Each named move below is a turn or a mirror, shown by a few rows before and after it. Which moves, in which order, take the first row of each later pair to the second? The first pair is answered.
A:
[+2.24, -1.89, -2.25, +0.26, +0.27, -0.99, -1.63, +1.72, +0.07, +0.14, +1.37, -3.70, +0.32, +0.57, -0.76, -0.36, +1.30, +1.94] => [+0.12, -3.45, -1.29, -0.22, -0.03, -0.66, -0.38, -0.59, -1.10, -0.08, +2.05, -2.15, +0.61, +1.03, -2.21, -0.44, +1.33, +2.78]
[-4.60, -4.07, -0.32, +0.29, +0.70, -0.86, +1.39, +1.64, -4.07, -1.74, +1.64, +2.14, -0.55, +0.98, -4.55, -0.20, -0.70, +5.16] => [+1.48, +0.76, -3.02, +2.49, +1.15, -1.23, -2.16, +8.54, -1.07, -0.86, -0.85, -2.63, -1.52, -1.22, -0.93, -0.37, -1.29, +2.23]
[-1.53, -0.25, -1.79, +0.92, -0.40, -0.23, +1.04, +0.91, -1.72, -0.52, +0.16, +0.19, -1.50, +1.41, -1.10, -0.28, +0.71, +1.84] => [-0.39, +0.71, -2.34, +1.50, -0.41, -0.52, +0.23, +2.19, -1.34, -0.73, -0.48, -0.69, -1.77, +1.14, -0.24, -0.14, +0.68, +1.06]
L:
[-0.33, +0.61, -1.12, +1.43, +0.53, -1.88, +1.67, -1.35, +1.72, -0.82, +0.70, +0.10, -0.43, +1.50, -1.11, -2.21, +2.60, +1.26] => [-1.23, -2.14, -0.55, +0.03, +0.77, -2.13, +1.36, +0.89, -3.00, -1.83, +1.07, +0.57, +0.27, +0.65, -1.03, -0.66, -0.85, +1.96]
[-0.87, -0.03, -0.02, +0.27, +2.16, -2.44, +1.30, +2.81, -1.02, -0.76, -0.44, -0.25, -1.24, -0.32, -1.38, -0.75, +1.98, +1.70] => [-0.76, -0.92, +1.69, -2.03, +1.09, -0.72, -0.67, +2.13, -3.12, -0.59, -0.53, +0.53, +0.47, -1.51, -0.30, +1.66, -1.81, -0.19]
[-0.65, +1.59, +0.61, +1.30, -0.34, +2.84, +1.27, -4.64, +3.72, +0.02, +0.50, +1.46, +1.62, -0.73, -2.53, -1.57, +0.59, -2.20] => [-2.13, -0.19, -1.76, +3.13, +1.40, +0.26, +3.78, -0.88, +1.70, -1.62, +0.69, +0.55, -0.34, +0.44, -3.38, -2.97, +1.84, +1.55]
[+0.18, +1.22, -0.69, +1.70, -1.36, -2.05, +1.10, -3.20, +4.19, -0.36, -1.03, -0.84, -1.45, +2.16, -1.29, -2.32, +5.00, +1.39] => [-2.35, -3.87, -1.38, +1.28, -0.44, -2.85, +2.12, +1.64, -2.87, -2.89, -0.87, -0.90, -1.68, +1.63, -1.05, -0.80, +0.63, +4.54]
P:
[-0.91, -0.70, +0.82, +0.12, -2.54, -1.54, +4.25, -1.10, -2.32, -0.87, +0.95, +1.41, +0.40, +0.98, +1.39, +1.08, -1.46, +0.94] => [-0.84, -0.22, +0.56, +0.80, -2.53, -1.50, +4.78, -1.33, -1.82, -1.12, +1.46, +1.43, +0.05, +1.20, +1.14, +1.17, -0.75, +1.33]
[-5.44, -5.01, +0.09, -0.38, +0.09, +0.90, +3.88, -1.03, -4.41, -0.82, -0.18, +0.28, +0.03, +2.96, -3.57, -1.65, +0.74, +2.03] => [-4.91, -5.18, +0.98, -1.54, -0.51, +1.82, +2.52, -0.75, -5.47, -0.56, -0.29, +0.52, +0.84, +1.96, -2.59, -0.02, -1.56, +0.79]
[-0.92, -1.40, -0.12, +0.74, +0.90, -0.04, +0.85, +2.64, -1.23, -0.33, -0.80, -0.31, -1.39, +1.11, -1.13, -0.58, -0.32, +1.74] => [-0.64, -1.78, +0.66, +0.31, +0.54, +0.64, +0.27, +2.63, -2.07, -0.61, -0.49, -0.11, -0.65, +0.75, -0.41, +0.09, -1.43, +1.29]
G:
[-1.56, +1.33, -0.02, +0.35, +2.79, -0.09, +3.00, -1.30, +3.00, +0.44, +0.97, +1.37, -2.84, +1.76, -2.63, +0.10, -0.92, -1.23] => [+0.88, +2.63, -1.13, +0.92, +3.32, -0.36, +1.54, +2.22, +3.12, +0.67, -0.13, -0.71, -3.16, +0.78, -0.74, +0.56, -2.27, -1.91]
[-0.09, -0.67, +0.64, -1.04, +0.99, +0.15, +1.88, -0.39, -1.37, -0.67, -1.69, +0.29, +0.72, +0.38, +0.56, +3.09, +1.23, +0.61] => [+0.27, +0.29, +0.12, -0.36, +1.06, -0.06, +2.26, -1.08, +0.50, -0.43, -1.75, +0.15, +0.15, +0.50, +0.77, +2.55, +2.54, +0.43]
[-1.46, -3.53, -0.86, -0.71, +1.10, -1.01, -0.14, +2.88, -4.67, -1.43, +0.26, -0.06, +0.10, +0.11, -1.00, +0.55, -1.03, +1.88] => [-2.73, -2.37, -0.44, +0.06, +0.59, -1.22, +1.78, -2.36, -1.05, -0.54, +0.92, +1.91, -0.52, +1.65, -2.66, -1.26, +3.21, +2.45]
Now pairs of rows:
(two moves a pair)
[+2.00, +1.07, -0.64, -2.10, +0.80, +3.10, -1.57, -1.96, +0.82, +0.32, -0.28, +1.20, +0.11, -1.08, -0.51, +1.38, +0.58, -1.52] => [+0.54, -1.21, -2.14, -0.15, +2.51, +0.52, +1.08, +1.33, -2.13, -1.13, -0.11, +0.26, -1.69, -0.04, -1.48, +0.55, +1.54, +2.02] => L L
[+0.56, +1.69, +0.06, -3.11, +1.68, -0.10, -1.55, +0.00, +1.20, +0.80, -0.61, -0.29, +0.48, +0.62, +2.26, +2.89, -0.88, -1.85] => [-0.14, +0.47, -1.75, -1.23, +3.10, -2.32, +0.50, +2.37, +0.39, -0.34, -0.33, -1.17, -1.44, +1.23, +1.92, +1.58, +1.36, +1.45] => L L
[-2.79, -2.08, +5.37, -2.45, -2.37, +2.45, -4.48, +0.35, -1.70, -2.62, +0.41, +1.47, +1.09, -1.68, -1.27, +2.45, -2.26, -0.72] => [-3.60, -0.31, +2.79, +1.63, -0.74, -0.29, -0.46, -2.11, +3.24, -2.91, +0.85, +1.20, -2.00, +0.97, -3.75, -1.44, +5.59, +2.43] => G L
[-0.30, +1.13, -2.70, +1.79, +0.80, -1.58, +1.82, +1.57, +1.05, +1.10, -0.39, -0.28, -0.58, +2.45, -0.87, -1.96, +0.99, +2.99] => [-2.09, -0.84, +0.99, -1.38, -0.82, +0.96, +0.81, -3.00, -0.73, +1.26, +0.14, +2.58, +2.27, +1.54, -1.34, +0.20, -2.53, +1.36] => P G
[+0.29, -3.87, -0.20, +1.26, +0.53, -0.29, +1.12, +0.42, -2.32, -1.24, +1.14, -0.47, -0.60, +0.14, -0.90, +0.39, -0.28, +1.71] => [+1.41, -1.55, +1.05, +0.48, -0.89, +1.66, -0.12, -3.83, +1.13, +0.50, +1.00, +0.61, +0.60, -0.38, -0.89, +0.24, +0.66, -0.77] => L G
[+2.57, +2.83, -0.91, +4.55, +0.04, -0.80, -1.33, +1.25, +3.86, +2.06, -4.44, -0.69, +0.43, -0.61, +2.57, -0.97, +2.19, +0.33] => [-3.94, -3.48, +1.53, +2.15, +0.17, -1.27, +2.63, -3.32, -1.97, +0.45, -1.81, +3.61, +1.59, +1.07, -0.75, -0.40, +0.97, +4.29] => A L
[-2.72, -4.37, -1.60, +1.14, +1.26, -2.56, +1.64, +4.18, -1.72, +0.16, +0.27, -1.34, +0.55, +0.50, +1.58, -1.66, -0.18, +2.57] => [-0.82, -1.45, -2.43, +2.46, +1.43, -3.12, +0.87, +4.93, +1.28, +1.02, -0.46, -2.71, -0.05, +0.34, +2.42, -2.66, +1.53, +1.54] => G A
[-0.30, +0.61, +0.53, -0.05, -2.06, +2.41, -2.42, -3.00, +3.28, +0.49, -0.85, -0.39, +1.57, -0.55, +1.77, -1.44, +0.17, -2.45] => [-0.20, -1.07, -2.17, +1.89, -0.06, -0.09, -1.26, +4.17, +0.18, -1.02, -1.47, -2.94, -0.34, -0.25, +2.36, -2.30, -0.36, +0.35] => L G
[+3.52, +0.12, -1.95, +2.43, +2.35, -1.69, +1.37, +2.08, +1.17, +1.51, -0.14, -0.64, +1.28, +0.38, -2.08, -2.24, -0.88, +1.19] => [+2.83, -0.75, -2.04, +1.97, +2.65, -1.88, +1.72, +2.63, -0.86, +1.18, +0.33, -0.20, +1.34, +0.28, -2.05, -1.65, -1.70, +1.92] => L P
[+4.25, +1.95, -0.77, +1.06, -0.32, +2.07, -3.84, +2.16, +2.07, +1.02, -1.64, -2.02, +1.93, -0.88, +0.97, -0.38, -0.07, -3.46] => [+4.18, +1.13, -1.04, +1.18, +0.22, +1.68, -3.40, +3.85, +0.16, +0.44, -1.55, -2.08, +1.78, -0.94, +1.22, +0.06, -1.20, -2.73] => L P
[-0.44, +0.64, -0.98, +0.76, +1.32, -1.02, +0.91, +2.69, -1.23, +0.04, +0.29, -1.18, -1.89, +0.26, +0.35, -0.51, +0.07, +2.34] => [-2.05, -0.24, +1.31, -1.22, -0.03, +0.61, +0.66, -2.48, -1.18, +0.58, +1.34, +1.63, -0.08, +0.81, -0.80, +0.12, -0.68, +1.33] => L G
[+3.33, +1.77, +0.53, -0.25, -1.96, -0.53, +1.80, +0.46, +2.36, +2.51, -1.54, +2.19, +0.50, +2.03, +2.73, -0.36, +2.98, -0.88] => [+2.79, -1.23, +0.90, -1.05, -1.55, -0.41, +1.20, +3.99, -2.84, +1.22, -1.55, +1.80, +1.26, +1.33, +3.27, +1.44, -1.42, -0.07] => L P
[+1.73, +1.70, +0.56, +0.21, -2.23, -0.17, -1.10, -3.37, +1.66, -1.06, +2.06, +1.35, -0.56, +2.01, -0.58, +0.07, +3.96, +1.24] => [+3.72, +1.70, -1.42, +0.93, -1.26, -1.06, -2.51, +3.45, -0.63, -1.66, +0.64, -1.22, -1.50, +0.57, +1.46, +0.66, +2.04, +1.62] => G L
[+1.27, +0.94, -0.75, +1.43, +0.90, -0.86, -1.61, +4.83, -1.24, +0.30, -1.95, +0.02, -1.80, -0.92, +1.44, -0.87, -1.87, -0.23] => [-0.73, +0.53, +2.67, -1.51, -0.54, +1.33, -2.13, -2.50, -0.33, +1.44, -0.63, +3.59, +0.63, -0.45, -0.02, +0.05, -2.59, -2.14] => G L
[-0.75, -2.29, +2.19, -1.52, +0.58, +0.32, +1.67, +0.39, -0.48, -1.31, -0.95, +0.97, +0.78, -1.31, -1.19, +0.79, -1.07, +0.55] => [+1.34, +0.46, +2.01, -0.99, +0.33, +1.15, +0.12, +0.58, +2.28, -0.38, -1.73, +0.04, +0.78, -1.69, +0.08, +0.54, -0.54, -1.89] => L A
[-0.89, -0.06, -0.84, +1.75, +1.03, -1.47, +2.30, -0.08, +0.34, +0.12, -0.80, +0.13, -0.92, +1.67, -1.40, -1.39, +2.46, +0.47] => [+0.46, -0.93, -0.65, +0.74, +1.06, -0.94, +0.15, +3.57, -2.27, -0.52, -1.22, -1.23, +0.05, +0.24, +0.22, +0.51, -1.45, -0.23] => L A
[-0.44, -0.49, -1.01, +0.76, +1.24, -1.32, +1.11, +2.64, -1.55, -1.55, +0.13, -0.14, -1.79, -0.08, +0.04, -0.07, +0.28, +1.45] => [-2.12, -1.30, +0.70, -0.57, +0.49, -0.72, +1.70, -0.93, -1.46, -1.24, +1.06, +1.77, -1.18, +0.37, -1.27, +0.03, +0.06, +1.19] => P G
[-1.77, -1.83, +0.17, +0.92, +1.10, +0.05, +4.46, -3.00, +3.54, +0.00, +2.00, +2.72, -0.67, +2.28, -1.60, -2.64, +4.96, +1.72] => [+3.30, -2.05, -1.14, +0.36, +1.39, +0.54, -0.47, +8.16, -1.54, -1.19, -0.05, -1.53, -0.23, -1.13, +3.17, +0.41, -2.49, -0.30] => A G
[+0.72, +0.72, +0.66, +0.30, -1.11, -1.94, +1.81, +4.10, -2.69, -2.11, -0.36, -0.75, -0.58, +3.17, -0.28, +1.80, -0.49, +3.36] => [-0.51, +0.25, +3.16, -2.01, -2.51, +0.31, +0.77, -0.47, -2.97, -1.06, -0.05, +1.68, +1.58, +2.91, -0.85, +3.12, -2.36, +1.64] => G L
[-0.34, -1.43, +0.12, +0.19, -0.74, -0.18, +2.26, -2.10, +0.58, +1.37, -0.70, +0.79, -0.85, +1.87, -0.92, +0.74, +0.56, -1.82] => [+1.84, -0.27, -1.32, +0.81, +0.10, -0.58, +1.57, +1.35, +1.28, +1.09, -1.47, -1.04, -1.38, +1.57, +0.45, +0.50, +0.45, -1.87] => L A
[-0.42, +1.51, -2.51, -1.67, -2.04, -0.97, -1.01, +2.11, -2.70, -0.03, -0.34, +2.10, -1.76, -0.26, +1.61, +0.92, +0.19, -0.18] => [+0.35, +2.11, -2.93, -1.55, -2.21, -1.13, -1.31, +2.20, -1.57, +0.25, -0.68, +1.45, -2.06, -0.24, +1.53, +1.11, +0.81, -0.61] => G A
[+2.85, +2.38, -1.10, +1.81, -0.71, -0.38, -1.20, +3.38, +2.05, -0.87, -1.05, -1.86, -0.09, -0.37, +1.27, -1.21, +0.06, -0.69] => [-1.42, -2.63, +0.41, -0.27, -0.76, -0.23, +0.77, +2.04, -3.84, -2.19, +0.10, +0.63, +0.54, -0.19, -0.39, +0.38, -2.64, +1.52] => L G
[+3.58, +2.74, -0.27, -1.06, -1.38, +0.80, -2.03, -4.57, +1.80, -2.22, -1.57, -1.66, +0.98, +1.15, -2.23, -0.43, -2.32, -1.12] => [+3.85, +0.89, -2.39, +0.48, +0.06, -1.35, -1.06, +1.18, -0.69, -3.98, -1.89, -3.70, -0.43, +1.22, -1.51, -0.80, -2.90, +1.45] => L G
[+0.20, +1.85, +1.35, -2.25, -2.05, +2.71, +1.13, -4.12, +0.40, +3.11, -1.80, +1.36, +0.64, -1.33, +0.70, +2.21, +2.02, -2.09] => [+2.04, +2.13, -2.47, +0.31, -0.13, +0.13, +1.80, +3.75, -0.46, +1.92, -2.64, -2.74, -1.87, -1.62, +2.10, +0.58, +2.81, +0.18] => L G
[+1.62, +2.70, +1.35, -1.56, -2.19, +1.78, -2.46, -2.26, +3.25, +1.26, +0.59, +0.11, +2.47, -1.46, +1.37, +1.41, -0.67, -4.18] => [+1.78, +3.80, -0.93, +1.04, -0.84, -0.51, -0.27, -0.67, +5.76, +0.82, +0.34, -1.24, -0.26, -0.27, +0.61, -1.07, +3.72, -1.67] => G L
[+1.23, +2.38, -0.72, +1.95, +0.11, -4.02, +3.64, -0.74, -0.74, -0.58, -1.85, +1.54, -2.50, -0.85, -2.84, -3.47, +1.37, +2.31] => [+0.39, +1.29, +2.35, -1.10, -1.52, -0.96, +1.54, -4.86, -1.82, +0.12, -1.40, +3.87, +0.41, -1.59, -2.90, -1.18, -1.89, -0.44] => P G
[+0.98, -5.24, +1.19, +1.16, +0.71, -0.76, +0.24, -5.31, +1.12, -0.74, +0.60, +2.83, -0.71, -0.14, -0.31, +0.79, +0.77, -0.08] => [+1.20, -5.77, +1.68, +0.54, +0.67, -0.58, -0.29, -4.48, -0.19, -0.79, +0.52, +2.90, -0.11, -0.73, -0.07, +1.98, -1.07, -0.16] => L P
[-2.36, -4.53, -0.14, -0.64, -0.32, +1.84, -0.21, +0.13, -2.49, -2.36, +1.55, +0.78, -0.27, +0.06, -0.92, +1.01, +3.65, +4.49] => [+1.13, +0.21, -1.69, +1.53, -0.27, +1.52, -1.18, +1.00, +2.56, -1.22, +0.72, -1.58, -0.85, +0.03, +0.02, -0.58, +6.63, +2.85] => G A
[-0.65, -1.09, +1.35, -1.16, -0.27, +0.34, -0.11, -3.16, -0.43, +0.12, +0.76, +1.03, +0.56, -0.37, -1.19, +1.22, -1.07, -0.63] => [-0.74, -0.27, -0.84, +1.57, +0.90, -1.83, +1.46, -0.29, +0.97, -0.41, +0.54, -0.37, -1.69, +0.83, -1.33, -0.85, +1.84, +1.31] => G L
[-2.97, +1.40, +1.50, +0.69, +2.70, -0.62, +2.64, -3.98, +2.94, -0.21, +0.13, +1.48, -0.32, +2.78, -1.91, -0.93, +2.84, -0.09] => [-4.39, -2.33, +2.47, -1.59, +2.86, -0.06, +1.01, -0.29, -3.72, -1.64, -0.04, +1.39, +1.21, +1.33, -1.13, +1.91, -2.98, +0.22] => L P
[-0.29, -0.18, +1.65, -2.49, -0.74, +1.42, -0.43, -2.09, +1.23, +0.85, +0.51, +2.42, +0.09, +0.19, -0.45, -0.67, +0.22, -1.12] => [-0.37, -1.01, +1.75, -2.84, -0.31, +1.66, -0.79, -0.59, -0.40, +0.73, +0.39, +2.35, +0.50, -0.20, +0.15, +0.02, -1.33, -1.49] => L P
[-3.13, -1.58, -1.19, -0.13, +0.46, -1.40, +2.16, +1.03, -2.11, -0.33, +0.18, -0.13, -1.43, +1.28, -1.74, -0.46, +0.52, +1.90] => [-0.82, +1.33, +0.80, -1.58, -1.53, +1.57, -0.77, -3.45, +1.46, +1.60, -0.38, +0.77, +0.90, +0.50, -0.68, +0.69, +0.18, -2.58] => L L
[+0.78, -1.04, +0.28, -1.29, +2.65, +0.13, +3.04, +1.51, -0.65, -1.84, -2.90, +1.64, -2.39, +2.95, -0.15, +0.59, +0.22, +2.16] => [+0.30, -0.82, +1.40, -2.03, +1.85, +0.79, +3.08, -1.45, +0.32, -1.54, -2.41, +3.12, -1.48, +2.81, -0.90, +0.92, +0.55, +1.47] => P G
